50 stands for zero in the data rows.
Some points, one per row:
[65, 29, 64, 50, 21, 73, 64, 56, 66, 64, 61, 37, 57, 50, 46, 46, 59, 56, 71, 64, 46, 85, 72, 46, 60, 64, 71, 59]
[59, 57, 43, 50, 45, 50, 46, 58, 51, 67, 68, 27, 61, 64, 40, 46, 63, 53, 82, 47, 57, 67, 51, 85, 64, 57, 54, 53]
[71, 43, 57, 60, 39, 58, 61, 61, 59, 61, 43, 39, 64, 54, 64, 54, 79, 65, 73, 64, 64, 78, 63, 61, 71, 68, 67, 58]
[53, 25, 64, 46, 41, 58, 62, 53, 70, 71, 61, 36, 57, 50, 64, 50, 59, 57, 52, 74, 64, 64, 55, 57, 57, 61, 64, 67]
[61, 47, 33, 57, 42, 63, 58, 60, 47, 40, 50, 60, 47, 47, 40, 57, 66, 39, 48, 36, 25, 57, 52, 50, 43, 39, 50, 35]
[67, 78, 68, 32, 64, 53, 64, 48, 69, 67, 50, 67, 71, 61, 53, 43, 36, 65, 74, 64, 64, 53, 63, 64, 74, 71, 50, 61]
[47, 47, 57, 64, 48, 49, 59, 72, 62, 57, 82, 63, 64, 47, 67, 46, 69, 54, 66, 47, 64, 60, 53, 43, 64, 61, 54, 49]
[35, 47, 61, 46, 27, 35, 37, 47, 49, 40, 57, 36, 43, 47, 46, 46, 11, 51, 41, 29, 53, 50, 40, 43, 39, 46, 57, 49]
[49, 57, 71, 74, 61, 71, 86, 32, 72, 67, 57, 58, 57, 85, 67, 43, 41, 55, 84, 64, 57, 67, 77, 46, 53, 68, 64, 70]
[63, 43, 57, 39, 39, 43, 63, 63, 41, 47, 68, 28, 40, 39, 26, 32, 41, 40, 38, 43, 32, 60, 31, 32, 50, 39, 40, 66]
[36, 57, 68, 39, 62, 65, 70, 48, 72, 74, 89, 73, 75, 68, 57, 43, 65, 62, 55, 71, 89, 64, 57, 68, 57, 64, 54, 72]
[67, 85, 61, 50, 47, 58, 57, 30, 40, 43, 32, 64, 40, 36, 40, 68, 38, 70, 36, 33, 29, 53, 46, 11, 50, 39, 47, 34]
[50, 36, 68, 53, 51, 50, 51, 42, 51, 64, 57, 44, 61, 39, 53, 57, 69, 65, 55, 74, 46, 57, 44, 54, 50, 61, 64, 44]
[44, 47, 64, 71, 66, 66, 52, 27, 55, 40, 50, 45, 47, 71, 40, 54, 47, 44, 25, 36, 43, 64, 57, 57, 53, 46, 50, 50]
[45, 54, 43, 60, 67, 62, 57, 33, 54, 54, 61, 77, 50, 54, 64, 61, 52, 35, 58, 47, 71, 74, 66, 61, 57, 57, 57, 51]
[74, 71, 36, 39, 35, 25, 45, 71, 38, 33, 46, 50, 50, 25, 50, 61, 32, 63, 43, 47, 36, 22, 27, 50, 43, 25, 40, 37]
[46, 54, 47, 60, 58, 54, 53, 25, 57, 47, 43, 63, 57, 68, 53, 43, 43, 61, 58, 19, 85, 46, 59, 68, 53, 57, 47, 55]
[47, 36, 57, 53, 80, 47, 54, 43, 62, 50, 46, 65, 50, 54, 50, 54, 53, 26, 42, 40, 57, 46, 53, 68, 39, 57, 47, 56]
[46, 47, 57, 36, 55, 40, 52, 57, 46, 54, 46, 49, 64, 54, 50, 82, 42, 47, 72, 53, 50, 43, 58, 64, 57, 50, 71, 45]
[64, 57, 47, 50, 60, 67, 75, 37, 72, 61, 50, 35, 68, 54, 71, 68, 73, 46, 51, 64, 50, 53, 70, 46, 64, 64, 71, 70]
[63, 54, 61, 46, 50, 58, 69, 70, 55, 61, 54, 32, 71, 64, 50, 54, 47, 69, 50, 67, 61, 71, 60, 61, 57, 64, 60, 62]
[58, 54, 47, 39, 78, 42, 42, 45, 51, 36, 29, 62, 50, 54, 53, 54, 57, 63, 31, 40, 32, 26, 50, 36, 39, 29, 40, 46]
[35, 75, 47, 25, 49, 25, 14, 60, 25, 29, 36, 49, 29, 50, 46, 39, 52, 68, 62, 43, 32, 36, 24, 61, 29, 25, 29, 24]
[44, 47, 29, 32, 36, 54, 52, 46, 54, 50, 46, 49, 36, 47, 43, 36, 43, 42, 33, 40, 29, 43, 48, 39, 46, 54, 43, 47]
[51, 47, 57, 57, 56, 42, 43, 59, 60, 40, 46, 49, 36, 57, 43, 36, 45, 46, 75, 50, 53, 43, 34, 75, 57, 61, 57, 53]
[49, 68, 22, 39, 56, 44, 42, 60, 24, 22, 43, 42, 40, 29, 19, 39, 53, 44, 36, 53, 8, 32, 48, 43, 32, 32, 43, 35]
[19, 54, 50, 67, 44, 55, 64, 45, 78, 64, 64, 73, 78, 57, 46, 32, 66, 36, 36, 53, 82, 46, 50, 57, 67, 64, 43, 71]
[44, 57, 11, 50, 71, 27, 32, 86, 24, 12, 46, 29, 22, 25, 19, 22, 46, 18, 26, 33, 32, 57, 11, 54, 36, 15, 19, 32]
[39, 54, 47, 39, 35, 18, 19, 46, 28, 33, 43, 41, 33, 39, 26, 39, 54, 48, 41, 40, 43, 36, 27, 71, 18, 36, 29, 20]
[58, 54, 68, 81, 33, 59, 62, 46, 54, 54, 61, 27, 54, 54, 50, 68, 28, 76, 72, 67, 57, 67, 53, 50, 60, 64, 78, 59]
[46, 50, 36, 29, 31, 30, 37, 57, 38, 40, 54, 53, 40, 39, 33, 32, 51, 42, 53, 50, 36, 60, 14, 54, 36, 22, 43, 35]
[55, 43, 61, 46, 48, 68, 70, 41, 56, 57, 61, 53, 57, 54, 64, 54, 52, 57, 57, 50, 50, 78, 56, 25, 53, 64, 64, 68]
[49, 54, 36, 32, 34, 32, 45, 68, 36, 29, 50, 59, 36, 54, 50, 43, 58, 26, 51, 33, 57, 43, 41, 57, 50, 36, 40, 35]
[43, 68, 54, 32, 49, 53, 46, 74, 49, 50, 36, 45, 61, 32, 40, 61, 43, 49, 78, 53, 50, 60, 46, 64, 50, 46, 47, 54]
[49, 32, 57, 57, 25, 58, 54, 42, 59, 47, 43, 49, 54, 43, 57, 64, 44, 42, 22, 67, 46, 57, 60, 43, 64, 61, 67, 51]
[34, 50, 36, 46, 48, 26, 32, 37, 33, 22, 75, 27, 26, 68, 15, 29, 35, 19, 6, 29, 46, 32, 39, 71, 36, 32, 19, 42]
[42, 61, 36, 50, 41, 47, 48, 54, 58, 43, 64, 46, 22, 54, 22, 29, 46, 51, 42, 29, 50, 36, 38, 46, 43, 39, 29, 49]
[53, 64, 50, 57, 56, 59, 40, 60, 42, 47, 50, 55, 40, 36, 36, 39, 34, 72, 57, 36, 57, 64, 37, 61, 50, 43, 54, 47]
12 more points follow, each with its number after it:
[78, 54, 43, 29, 42, 30, 58, 68, 42, 54, 50, 67, 57, 50, 67, 46, 29, 34, 55, 60, 39, 60, 37, 50, 60, 46, 50, 52] 0
[78, 50, 85, 74, 64, 69, 62, 54, 63, 57, 85, 55, 71, 64, 71, 68, 70, 68, 50, 67, 53, 60, 62, 43, 81, 71, 85, 70] 1
[53, 40, 61, 53, 53, 60, 50, 49, 52, 54, 64, 61, 54, 39, 50, 68, 56, 52, 53, 53, 61, 50, 58, 32, 39, 50, 64, 58] 2
[23, 64, 61, 43, 53, 47, 55, 24, 54, 57, 32, 71, 50, 57, 67, 57, 61, 37, 62, 43, 50, 57, 54, 57, 50, 50, 36, 52] 3
[51, 50, 54, 60, 48, 63, 52, 31, 57, 57, 61, 51, 57, 75, 40, 57, 27, 48, 67, 57, 53, 64, 44, 64, 46, 54, 57, 61] 4
[41, 57, 36, 60, 68, 45, 48, 32, 32, 29, 46, 55, 43, 47, 33, 46, 39, 56, 52, 33, 61, 29, 46, 46, 39, 50, 43, 30] 5
[52, 75, 54, 60, 38, 50, 57, 32, 56, 57, 57, 50, 57, 57, 64, 64, 30, 75, 61, 60, 36, 78, 52, 46, 60, 57, 78, 44] 6
[77, 82, 82, 53, 45, 67, 55, 62, 59, 67, 68, 42, 64, 47, 40, 61, 60, 64, 66, 57, 53, 67, 66, 43, 71, 50, 64, 59] 7
[40, 64, 61, 46, 44, 53, 49, 46, 47, 71, 57, 41, 57, 39, 57, 61, 59, 64, 55, 64, 64, 71, 49, 50, 57, 57, 57, 53] 8
[22, 40, 50, 43, 62, 59, 48, 28, 41, 54, 39, 59, 50, 61, 43, 54, 68, 60, 56, 60, 43, 36, 47, 39, 32, 46, 67, 57] 9
[48, 43, 61, 39, 52, 58, 56, 64, 56, 61, 46, 64, 64, 39, 60, 54, 63, 81, 33, 74, 50, 46, 62, 39, 57, 57, 60, 54] 10
[55, 43, 54, 43, 49, 54, 52, 61, 53, 54, 39, 64, 64, 43, 53, 75, 53, 55, 38, 78, 57, 46, 53, 29, 64, 64, 60, 61] 11
Which of these numbered points is nearest to each point below, ignoring the 3 directions in which the first points spread most? Its number follows each.
[45, 40, 57, 64, 52, 58, 52, 27, 52, 47, 36, 47, 64, 82, 43, 68, 34, 22, 25, 36, 39, 57, 48, 50, 39, 54, 54, 42] > 4
[57, 50, 61, 57, 76, 69, 64, 58, 44, 57, 61, 29, 47, 61, 50, 46, 57, 77, 37, 57, 25, 53, 53, 29, 64, 54, 71, 50] > 1
[63, 75, 61, 43, 43, 69, 57, 60, 69, 54, 64, 58, 43, 43, 29, 43, 68, 51, 56, 50, 57, 64, 59, 39, 74, 64, 54, 75] > 7
[51, 54, 61, 64, 66, 50, 57, 30, 52, 54, 25, 72, 61, 71, 60, 71, 71, 46, 52, 40, 39, 50, 61, 39, 50, 50, 50, 48] > 3
[68, 54, 61, 53, 40, 58, 60, 65, 64, 57, 68, 27, 61, 54, 36, 32, 40, 51, 42, 50, 46, 64, 60, 39, 64, 57, 64, 70] > 7
[76, 47, 78, 67, 47, 63, 78, 49, 78, 71, 68, 51, 78, 82, 85, 64, 63, 80, 79, 67, 57, 71, 67, 29, 74, 68, 67, 80] > 1
[41, 43, 19, 43, 53, 15, 22, 45, 12, 12, 32, 24, 22, 43, 33, 46, 35, 38, 53, 33, 36, 26, 30, 57, 15, 11, 22, 16] > 5
[68, 40, 43, 71, 42, 66, 67, 29, 66, 61, 71, 61, 64, 68, 57, 25, 26, 27, 48, 29, 75, 50, 67, 50, 67, 64, 43, 66] > 0
[47, 40, 61, 53, 67, 53, 66, 57, 70, 47, 57, 60, 57, 50, 46, 50, 44, 32, 48, 43, 53, 50, 57, 36, 36, 57, 47, 67] > 2
[53, 50, 40, 60, 44, 50, 56, 60, 54, 64, 71, 49, 64, 64, 67, 71, 39, 62, 58, 67, 43, 78, 43, 61, 67, 68, 60, 58] > 6
[37, 54, 36, 60, 57, 43, 44, 26, 53, 43, 11, 59, 43, 54, 36, 78, 45, 56, 52, 43, 50, 26, 53, 50, 46, 39, 40, 47] > 5
[43, 29, 54, 60, 36, 52, 46, 41, 42, 57, 46, 52, 47, 64, 53, 61, 55, 71, 69, 64, 36, 39, 58, 61, 39, 61, 67, 37] > 9
[41, 54, 50, 32, 51, 56, 56, 48, 58, 67, 39, 75, 61, 43, 57, 39, 62, 58, 41, 60, 85, 39, 57, 64, 57, 64, 54, 53] > 10
[55, 43, 33, 25, 40, 29, 31, 75, 30, 33, 54, 43, 19, 25, 40, 46, 49, 51, 37, 47, 32, 29, 16, 39, 25, 29, 36, 38] > 2
[68, 47, 33, 43, 52, 77, 66, 44, 58, 74, 25, 50, 50, 39, 60, 57, 86, 76, 44, 60, 57, 53, 58, 43, 64, 71, 74, 64] > 10
[75, 57, 36, 32, 41, 37, 53, 59, 43, 43, 36, 38, 40, 32, 29, 39, 34, 48, 38, 60, 32, 64, 57, 29, 57, 39, 57, 37] > 0
[58, 43, 29, 18, 43, 19, 36, 56, 35, 29, 43, 57, 36, 11, 26, 36, 39, 37, 21, 57, 36, 50, 43, 11, 36, 32, 29, 46] > 11
[30, 25, 29, 50, 61, 39, 41, 50, 42, 47, 36, 29, 43, 50, 40, 50, 47, 44, 62, 53, 36, 39, 55, 43, 50, 39, 54, 40] > 9
[50, 89, 57, 32, 41, 43, 42, 53, 42, 47, 71, 61, 57, 54, 33, 39, 59, 48, 62, 57, 61, 53, 53, 39, 53, 54, 43, 47] > 7
[48, 61, 29, 39, 61, 49, 45, 52, 32, 43, 29, 77, 36, 36, 71, 64, 46, 35, 47, 50, 50, 36, 33, 32, 50, 50, 43, 45] > 11
[66, 71, 47, 36, 39, 59, 42, 45, 38, 33, 64, 51, 40, 61, 46, 36, 19, 44, 56, 43, 46, 19, 50, 64, 32, 54, 36, 46] > 4
[46, 61, 33, 43, 53, 51, 50, 32, 48, 43, 39, 52, 57, 57, 64, 64, 55, 34, 55, 43, 53, 50, 55, 50, 50, 50, 47, 41] > 3
[32, 36, 36, 22, 31, 12, 0, 70, 14, 12, 43, 51, 29, 32, 50, 46, 51, 42, 41, 53, 43, 22, 10, 64, 29, 22, 22, 20] > 11
[45, 25, 33, 67, 48, 36, 41, 52, 36, 33, 54, 47, 47, 68, 57, 61, 57, 17, 54, 22, 57, 36, 41, 50, 36, 32, 29, 53] > 2
[15, 50, 33, 43, 40, 43, 46, 44, 41, 50, 32, 39, 40, 50, 33, 22, 29, 32, 47, 43, 43, 36, 42, 39, 22, 46, 47, 38] > 9
[41, 50, 61, 67, 68, 53, 42, 32, 51, 43, 43, 48, 40, 61, 46, 36, 27, 42, 46, 22, 39, 53, 57, 50, 32, 50, 36, 49] > 4
